In the data rows, 128 means zero.
Some points:
144|145|78|142|171|108|117|112|62|151|147|118|173|159|152|100|117|74|132|26|74|104|205|116|157|159|127|162|107|66|143|160|113|172|145
192|211|99|174|151|35|109|125|119|198|114|136|110|90|100|147|56|122|140|80|146|95|86|123|101|181|118|145|211|177|136|110|123|176|131
90|71|101|125|96|76|112|157|101|138|115|150|150|136|165|138|166|134|119|139|129|208|98|169|122|147|255|121|115|100|144|208|86|197|129
95|132|126|86|49|153|153|158|173|171|153|201|83|134|69|87|136|165|143|94|178|124|196|172|162|115|92|111|183|150|79|92|165|161|130
182|102|116|150|124|125|82|64|106|111|172|211|146|136|137|119|175|99|116|184|119|69|206|132|115|134|226|101|81|179|159|0|72|113|117
115|143|168|149|176|133|175|151|144|238|174|170|99|104|146|99|123|112|170|147|136|225|70|223|163|87|176|75|170|95|90|160|40|141|218
126|189|96|139|170|166|100|112|144|75|145|152|73|195|89|143|84|206|153|114|170|154|146|123|25|133|78|134|166|65|93|97|28|117|102
175|114|72|79|111|111|177|92|76|86|105|215|176|142|119|127|159|114|48|131|103|151|150|155|195|114|140|124|166|105|59|165|139|140|152
93|84|155|80|141|90|171|122|133|62|209|211|132|111|187|178|63|70|144|111|121|144|79|130|134|111|115|181|120|95|137|93|85|133|56
129|131|126|121|134|132|102|123|111|50|183|124|129|155|62|124|129|161|161|144|128|68|129|151|32|123|158|142|122|141|59|150|161|111|140
133|155|123|68|161|139|76|89|94|82|156|135|178|140|154|152|75|46|156|188|175|162|173|121|60|130|158|38|90|151|166|118|151|159|57
165|175|149|131|118|137|102|119|90|79|76|69|186|81|126|68|179|96|115|66|162|135|106|211|101|222|173|77|151|48|105|95|96|225|174
161|181|175|140|102|93|172|177|90|50|111|137|135|160|163|88|146|179|105|186|144|202|138|146|165|76|75|166|164|150|137|151|159|102|52
172|126|93|140|197|148|117|156|72|122|135|141|210|134|132|128|147|166|88|96|189|108|163|67|189|152|152|169|68|75|152|127|130|75|67
104|125|150|86|119|133|173|195|85|89|76|173|116|118|140|163|140|113|189|140|109|109|138|95|180|166|182|72|140|51|182|169|121|114|41
83|133|85|40|149|133|169|142|145|126|103|86|135|143|173|122|125|78|166|88|143|149|131|46|126|63|124|164|80|135|104|90|132|113|139
160|118|136|57|103|101|174|84|166|136|115|164|120|119|184|191|124|166|130|132|108|107|185|92|106|108|150|83|227|100|142|168|201|26|157
93|94|190|188|125|187|120|21|113|106|91|130|124|109|68|134|115|143|109|69|112|103|116|133|166|83|188|98|132|191|135|154|115|59|114
188|105|163|125|173|126|68|113|81|126|158|111|208|134|121|135|130|167|111|149|126|105|142|47|96|129|141|105|66|98|163|123|100|151|142
175|128|138|190|119|142|103|88|154|70|125|124|137|173|62|162|190|126|139|84|206|102|126|107|140|86|158|111|207|95|121|141|139|113|109
154|191|130|113|120|70|54|151|120|185|203|129|137|200|137|220|147|80|77|105|110|173|112|73|170|125|115|165|91|86|137|133|142|89|184
187|196|153|80|169|175|188|152|129|159|115|177|142|107|59|108|172|47|94|164|130|174|110|108|114|103|79|139|193|135|175|139|119|85|106
114|119|173|113|125|137|115|80|47|161|154|105|109|71|157|122|198|114|107|118|91|153|123|109|156|154|121|166|131|158|96|93|137|136|82
203|122|87|156|156|232|145|80|104|107|111|124|102|124|132|190|199|143|127|55|117|116|83|112|103|115|95|66|110|92|175|94|153|190|209
89|135|56|108|144|107|100|51|91|173|68|125|115|147|195|121|120|169|130|153|181|115|119|157|142|112|74|128|82|91|57|132|67|83|147
200|146|205|130|103|140|115|115|122|135|168|80|82|150|128|140|68|97|143|216|195|76|126|150|135|101|137|202|64|151|136|158|117|166|95
143|135|126|124|108|98|189|123|183|235|97|178|173|108|100|100|52|134|95|220|110|153|149|165|98|70|118|173|160|83|81|113|114|116|115
91|140|144|159|155|98|124|135|108|120|114|119|126|131|93|117|97|148|118|73|137|146|94|157|139|77|120|89|107|88|98|79|192|76|85
110|102|95|167|174|77|129|213|133|125|142|165|150|175|10|141|155|156|166|121|108|108|133|188|98|94|126|178|112|155|105|82|180|130|108
178|99|85|176|179|161|137|135|186|91|127|92|141|222|122|113|166|149|116|151|91|80|84|105|66|138|151|75|242|116|81|78|62|111|115
211|137|84|159|115|78|114|156|110|100|157|90|203|68|116|160|92|147|195|19|111|164|197|130|153|141|86|61|70|187|138|141|68|117|149
83|104|107|116|67|161|141|103|180|143|145|113|89|249|124|133|134|22|127|130|121|104|91|76|160|160|87|107|66|91|145|116|163|114|113
35|197|143|194|83|122|89|132|198|118|177|161|112|95|132|182|130|123|128|110|76|96|101|186|122|101|120|131|94|95|107|146|122|82|139
119|59|161|139|132|95|100|68|177|111|135|192|51|122|112|135|82|149|142|183|91|127|147|119|150|223|128|76|92|107|164|57|56|133|62
125|128|156|165|151|120|74|93|172|103|99|120|207|111|174|134|164|121|180|70|92|97|173|85|193|136|91|162|159|114|184|134|171|232|112
111|118|190|51|144|118|141|83|108|167|179|35|163|179|141|126|141|96|42|124|55|78|191|167|154|83|117|151|141|114|179|31|134|187|78
178|131|144|115|93|108|112|132|126|162|111|135|144|95|122|24|179|138|105|133|115|138|117|61|128|132|108|141|177|131|114|158|158|88|117
171|159|124|72|111|145|152|112|147|106|51|87|100|104|97|79|111|131|255|158|119|138|130|136|104|151|145|95|116|143|77|130|126|215|116
56|144|147|155|154|91|92|140|101|128|90|82|136|104|143|177|176|159|128|177|156|80|112|202|142|95|103|101|71|113|148|177|120|92|152
98|34|75|194|137|147|143|161|117|173|151|137|87|105|152|170|86|59|150|130|158|28|74|86|69|164|110|146|117|137|138|51|112|139|117
68|82|72|196|125|131|132|129|84|181|64|142|176|148|55|39|136|177|96|125|110|85|148|89|125|75|110|67|88|141|147|160|129|96|106
86|127|175|139|80|159|120|134|118|140|138|157|117|101|130|114|154|143|190|110|143|129|130|37|157|124|126|200|114|144|163|147|48|167|118
123|136|80|144|39|176|185|136|120|105|151|171|188|134|102|182|49|156|84|219|73|110|145|150|143|112|83|116|182|161|160|193|133|107|188
124|171|146|165|151|157|226|185|166|92|193|98|167|98|113|135|176|86|59|43|184|151|165|86|59|136|121|85|116|136|82|90|64|144|143
57|73|128|122|117|100|188|124|68|142|133|126|130|167|114|122|148|164|183|122|138|177|112|103|130|245|171|214|172|99|151|164|117|144|109
135|137|112|101|50|150|114|128|139|140|69|103|80|193|179|164|163|172|89|99|187|161|70|160|163|168|222|144|172|161|169|146|81|151|71
133|129|92|0|179|158|96|73|126|162|169|182|145|115|175|126|160|164|142|141|174|69|135|126|139|109|100|109|105|147|210|84|160|149|117
101|162|192|161|106|159|190|79|99|113|161|129|124|76|158|105|147|157|107|181|146|124|125|100|157|151|136|116|206|106|96|161|177|113|159
191|53|155|132|74|132|151|94|118|178|122|120|118|122|193|131|59|94|142|113|144|108|165|168|105|74|59|216|155|105|68|203|106|37|151
103|142|91|157|94|76|172|113|131|85|88|94|122|145|142|130|100|111|186|153|89|194|93|41|155|108|141|168|153|176|183|81|112|104|125
49|169|140|117|231|77|102|137|147|154|104|64|126|130|67|154|126|116|104|188|145|142|158|149|210|181|116|117|135|157|131|176|100|125|149
123|156|119|142|77|133|133|166|131|152|115|47|130|47|37|163|147|116|207|155|142|112|138|138|124|156|139|138|144|179|119|144|161|186|132
88|147|246|132|119|184|135|164|100|169|81|104|194|235|223|105|100|120|148|200|92|110|138|132|144|139|128|98|114|172|134|95|127|120|141
179|165|87|132|58|85|127|122|117|196|107|54|82|50|75|197|136|156|150|159|74|169|71|104|111|141|129|78|117|124|144|119|64|137|102
151|121|136|100|149|170|74|130|117|155|128|128|96|156|120|139|101|172|204|87|107|212|202|192|97|128|86|111|204|177|197|88|144|82|196
100|202|148|181|154|156|99|131|76|111|122|126|69|102|120|85|84|143|109|50|100|106|156|159|118|64|169|190|139|172|142|208|160|116|95
152|100|121|134|160|107|147|115|57|98|149|83|152|80|114|174|56|153|114|183|113|105|51|95|150|157|153|179|91|128|56|126|190|151|148
224|145|79|129|59|118|207|151|153|125|117|92|90|109|114|91|99|148|137|69|114|88|151|186|192|176|137|90|85|145|76|80|125|156|102
95|75|173|77|90|136|48|126|113|159|162|195|150|168|95|63|107|110|98|112|100|176|58|118|44|88|169|120|88|126|175|115|141|111|131
74|107|93|120|155|141|111|114|136|108|54|110|133|157|122|171|188|107|120|120|175|161|101|215|141|73|130|170|109|180|116|70|141|81|130
100|124|204|45|69|133|65|199|140|115|62|98|104|174|120|153|30|124|87|110|122|115|81|57|160|78|207|160|108|102|107|118|129|151|162
88|132|116|118|146|75|188|134|138|101|137|95|101|136|176|68|179|114|148|124|209|62|106|167|79|153|156|141|111|149|134|148|107|41|144
131|124|124|178|149|175|120|108|187|171|92|173|212|129|136|185|136|50|152|115|120|192|116|147|83|201|96|103|93|150|64|156|196|149|52
153|162|88|98|160|126|141|165|134|180|175|84|44|120|142|131|122|113|134|69|102|96|93|119|142|100|173|88|126|75|194|143|202|137|88
114|150|92|114|53|144|48|139|83|138|121|151|122|82|129|108|179|116|108|160|190|156|135|194|169|155|110|134|215|75|147|151|82|80|167
114|135|129|77|130|85|37|176|144|94|155|163|59|156|181|87|191|62|167|186|111|135|116|74|160|168|113|99|86|167|44|60|145|98|161
148|125|149|191|144|163|158|179|20|127|72|143|98|89|179|154|139|170|68|90|171|144|81|106|130|121|45|32|136|159|84|125|177|190|77
145|112|77|115|177|165|110|141|157|102|146|112|59|67|109|138|116|159|37|118|166|200|185|42|157|180|148|123|117|196|60|209|120|198|142
177|164|107|89|70|229|106|180|153|148|172|108|164|104|118|79|113|91|115|156|125|132|186|181|77|116|121|124|129|114|144|114|187|37|140
117|96|181|91|98|125|243|68|169|142|180|68|161|137|108|153|197|179|95|102|150|171|162|91|79|138|80|91|127|142|78|188|125|156|165
45|107|116|50|144|137|121|172|158|71|121|133|148|74|74|135|98|112|123|102|92|74|85|179|168|113|80|147|92|81|123|144|125|101|147
87|128|156|97|170|166|118|120|231|79|97|187|132|70|117|100|135|167|134|107|48|70|79|140|119|111|95|179|94|111|153|129|102|88|167
220|154|154|149|166|151|134|105|93|127|105|171|147|210|127|124|94|108|144|129|171|88|121|153|145|148|115|148|22|186|211|135|117|173|153
27|154|153|55|153|175|112|126|97|136|127|171|92|194|126|108|55|127|80|148|87|93|61|134|114|212|144|135|125|184|139|93|134|109|188
149|221|93|171|137|145|201|76|210|133|141|157|139|149|135|89|218|154|108|175|112|131|130|71|100|172|138|127|49|79|145|137|189|173|162
132|121|128|137|145|139|133|199|96|105|101|139|57|126|196|148|147|106|101|94|26|142|251|123|79|158|150|156|97|126|148|144|124|149|118
171|102|190|157|157|46|152|150|90|103|32|147|100|108|170|199|138|119|127|188|151|120|141|89|105|39|158|177|109|99|125|78|143|171|186
111|155|70|184|181|90|125|119|107|75|129|102|107|153|92|95|137|71|150|163|146|111|156|169|93|74|139|128|163|145|159|186|109|173|156
117|45|91|124|120|114|108|168|131|133|177|66|136|116|215|165|202|141|109|119|157|147|68|150|121|201|110|190|201|162|156|159|74|170|114
66|167|78|104|149|124|69|145|245|170|133|129|166|137|197|136|81|179|152|135|118|64|118|147|118|62|154|125|117|160|42|151|122|143|60
83|139|96|176|82|129|128|79|85|147|100|93|99|58|74|148|108|114|152|117|127|170|165|92|67|131|115|132|136|111|77|105|150|173|110
160|125|145|155|160|124|127|163|238|142|108|117|226|37|122|93|130|129|81|71|144|108|171|124|121|231|138|152|129|140|120|68|129|55|160
181|2|107|158|144|115|112|89|244|110|71|102|67|86|97|44|32|67|12|201|212|177|183|131|167|112|115|90|157|116|209|195|160|123|185
135|64|156|147|92|149|136|204|152|164|193|139|120|137|121|106|93|136|217|119|153|149|153|126|192|63|152|111|173|187|112|106|111|109|208
139|78|113|167|130|154|147|158|129|145|146|128|111|119|181|158|115|236|116|139|114|189|69|130|138|177|122|223|94|92|177|106|149|144|85
123|105|107|172|71|183|104|174|129|114|207|119|146|108|158|88|93|139|184|199|129|155|170|139|167|100|94|85|182|46|131|95|180|128|182
97|131|123|118|89|75|83|167|180|90|147|152|153|113|137|92|167|109|87|135|28|77|71|152|137|87|35|149|108|213|117|193|127|128|96
134|124|90|178|206|116|140|4|113|72|175|90|103|117|119|75|102|130|169|118|105|180|67|161|156|103|148|124|149|163|103|110|163|79|109
200|66|186|138|198|117|117|137|94|134|105|91|57|178|45|139|186|149|153|126|96|96|142|139|109|106|96|93|140|78|87|215|109|84|76
67|150|194|94|52|0|154|111|140|118|111|163|113|164|174|130|100|161|81|93|147|121|101|111|74|112|109|96|85|124|170|107|186|154|172
Along one direction, these points spread out more than along any other. Take the direction at right angles to it along which they spread out most. Go by this last direction. Where along it does each point below lie, from 0 to 99? The average is 50, and the first point in the table lies past the average. One standard deviation of the points above along it is 16.
177|164|107|89|70|229|106|180|153|148|172|108|164|104|118|79|113|91|115|156|125|132|186|181|77|116|121|124|129|114|144|114|187|37|140 21
95|75|173|77|90|136|48|126|113|159|162|195|150|168|95|63|107|110|98|112|100|176|58|118|44|88|169|120|88|126|175|115|141|111|131 48
200|66|186|138|198|117|117|137|94|134|105|91|57|178|45|139|186|149|153|126|96|96|142|139|109|106|96|93|140|78|87|215|109|84|76 45
95|132|126|86|49|153|153|158|173|171|153|201|83|134|69|87|136|165|143|94|178|124|196|172|162|115|92|111|183|150|79|92|165|161|130 20
74|107|93|120|155|141|111|114|136|108|54|110|133|157|122|171|188|107|120|120|175|161|101|215|141|73|130|170|109|180|116|70|141|81|130 45
124|171|146|165|151|157|226|185|166|92|193|98|167|98|113|135|176|86|59|43|184|151|165|86|59|136|121|85|116|136|82|90|64|144|143 60
93|84|155|80|141|90|171|122|133|62|209|211|132|111|187|178|63|70|144|111|121|144|79|130|134|111|115|181|120|95|137|93|85|133|56 61
117|45|91|124|120|114|108|168|131|133|177|66|136|116|215|165|202|141|109|119|157|147|68|150|121|201|110|190|201|162|156|159|74|170|114 63
119|59|161|139|132|95|100|68|177|111|135|192|51|122|112|135|82|149|142|183|91|127|147|119|150|223|128|76|92|107|164|57|56|133|62 64
111|155|70|184|181|90|125|119|107|75|129|102|107|153|92|95|137|71|150|163|146|111|156|169|93|74|139|128|163|145|159|186|109|173|156 44
139|78|113|167|130|154|147|158|129|145|146|128|111|119|181|158|115|236|116|139|114|189|69|130|138|177|122|223|94|92|177|106|149|144|85 64
203|122|87|156|156|232|145|80|104|107|111|124|102|124|132|190|199|143|127|55|117|116|83|112|103|115|95|66|110|92|175|94|153|190|209 73
91|140|144|159|155|98|124|135|108|120|114|119|126|131|93|117|97|148|118|73|137|146|94|157|139|77|120|89|107|88|98|79|192|76|85 45
131|124|124|178|149|175|120|108|187|171|92|173|212|129|136|185|136|50|152|115|120|192|116|147|83|201|96|103|93|150|64|156|196|149|52 59
111|118|190|51|144|118|141|83|108|167|179|35|163|179|141|126|141|96|42|124|55|78|191|167|154|83|117|151|141|114|179|31|134|187|78 66
89|135|56|108|144|107|100|51|91|173|68|125|115|147|195|121|120|169|130|153|181|115|119|157|142|112|74|128|82|91|57|132|67|83|147 45
